In the rows, 128 means zero.
A single turn carries every row of the set below to another of its rows. Some are shown first; where does it send the rows asked next?
Z241: [124 105 123 146 146 113 118 155 136 109 128 134 124 136 104 168 130 129]
Z49: [144  96 164  90 109 133 122 142 116 141 126 151 113 132 125 112 150 126]
Z693: [134 141 118 155 144 127 123 142 135 136 154 125 112 129 109 169 133 123]
Z539: [120 116 129 134 144 105 116 155 135 108 125 132 139 131  99 161 121 145]
Z942: [112 115 147  85  95 113 143 148 131 148 131 130 138 119 108 110 150 100]
Z242: [134 119 119 158 143 122 121 151 136 120 143 130 111 137 110 169 135 123]
Z948: [106 123  98 136 109 116 168 119 138 106 160 133 136 107 116 117 127 115]
Z720: [102 120 115 120 114 133 114 140 132 119 136 140 122 101 136 121  97 161]
Z383: [151 116 127 100 118 119 152 142 103 164 130 139 112 133 116 129 174  97]
Z183: [123 151 130 136 129 111 130 133 120 126 161 126 149 112 102 167 121 121]
Z445: [125 131 134 131 134  98 119 144 127 107 133 129 153 126  98 152 117 150]
Z976: [137 112 123 106 154 127 145 117 151 123 120  95 162  98 128 128 138 119]
Z365: [117 148  75 122 159 123 166 138 128 142 130 138 116 119 116 138 140 143]
Z390: [109 141  96 124 140 121 171 131 120 132 137 161 104 119 155 138 133 149]
Z29: [125 135 155  89 111 126 155 132 145 150 141 133 127 130 104  99 162 114]
Z766: [107  97 107 112 126 132 121 142 111 120 127 156 119 100 139 150 103 143]
Z421: [139 132 144  95 122 124 165 128 132 154 140 140 120 136 104 109 174 107]
Z484: [114 116 164  84 102 129 142 138 142 143 136 139 130 122 108 105 150 113]
Z951: [127 143 136 134 126  99 127 132 119 113 151 126 158 119  99 156 119 138]
Z237: [132  96 154  96  86 113 131 146 120 135 129 134 131 129 117 104 148 111]
Z571: [120 125 100 132 135 123 161 130 115 121 135 166  98 123 163 138 131 149]
Z176: [ 94 113 113 121 122 122 152 139 129 111 129 165 112 113 158 135 115 149]
Z113: [134 105 142  88 116 130 118 164 117 165 109 141 105 132 125 123 153 126]
Z612: [139  98 124 116 145 130 138 118 153 114 120  95 154 101 132 124 136 117]
Z411: [146 101 127 118 150 146 120 124 147 130 120  99 135  98 146 133 131 124]
Z386: [158 120 116 111 161 134 143 110 129 139 126 100 151  98 137 137 141 123]
Z160: [143 102 151 101  98 123 117 155 119 146 119 135 115 133 125 105 149 131]
Z428: [102 135 111 128 115 112 171 126 131 107 141 155 123 117 151 116 123 150]
Z289: [ 95 136  83 122 139 119 175 130 140 128 144 136 130 107 110 138 133 114]
Z860: [147 106 154  84 130 138 126 147 114 155 118 154 105 137 123 125 157 129]
Z78: [112 126 111 139 100 123 138 124 138 108 153 130 129 110 128 103 112 149]
Z166: [148 103 124 114 155 149 123 121 138 138 122 104 136  93 147 143 132 116]
Z327: [ 94 127 113 124 117 117 158 135 135 112 133 159 119 114 154 119 116 158]
Z300: [145 141 130 101 113 116 155 140 119 167 134 126 121 136 109 109 172 113]
Z588: [124 154 124 142 139 123 128 138 130 138 161 125 128 116 106 171 127 119]
Z940: [148 128  82 133 154 122 154 131 102 131 127 148 110 129 129 139 140 153]
Z640: [119 141 139  86 107 117 149 147 136 165 132 123 132 125 104 105 159 113]
Z188: [136 104 132  88 123 127 135 156 108 167 118 145 108 128 121 139 163  99]
Z408: [126  97 169  87  98 130 128 138 129 135 133 146 126 124 118 110 145 116]
Z809: [143 121 139  91 133 128 162 133 121 159 130 148 116 135 109 128 175 102]
Z312: [ 98 142  96 117 135 116 180 127 125 127 140 162 116 111 149 139 134 137]
Z827: [ 99 137 104 125 122 110 182 122 126 113 147 158 125 115 148 127 130 134]
Z686: [110 109 106 128 126 122 156 135 117 112 132 170 105 117 164 139 124 144]
Z434: [142 112 143  83 139 134 144 143 115 162 120 153 108 136 116 135 168 113]
Z569: [145 123 118 107 159 129 146 113 141 134 121  95 158  97 129 132 140 126]
Z840: [146  96 127 122 145 140 126 121 154 120 121  96 144 101 140 124 133 124]
Z476: [139  96  92 126 140 125 137 131  91 118 127 161 115 114 138 153 123 138]
Z253: [157 111 120 112 158 140 134 114 127 140 128 105 142  94 143 145 138 114]

Z860 moves to Z49
Z539 moves to Z445
Z948 moves to Z289
Now these:
Z569 moves to Z386
Z237 moves to Z942
Z827 moves to Z312

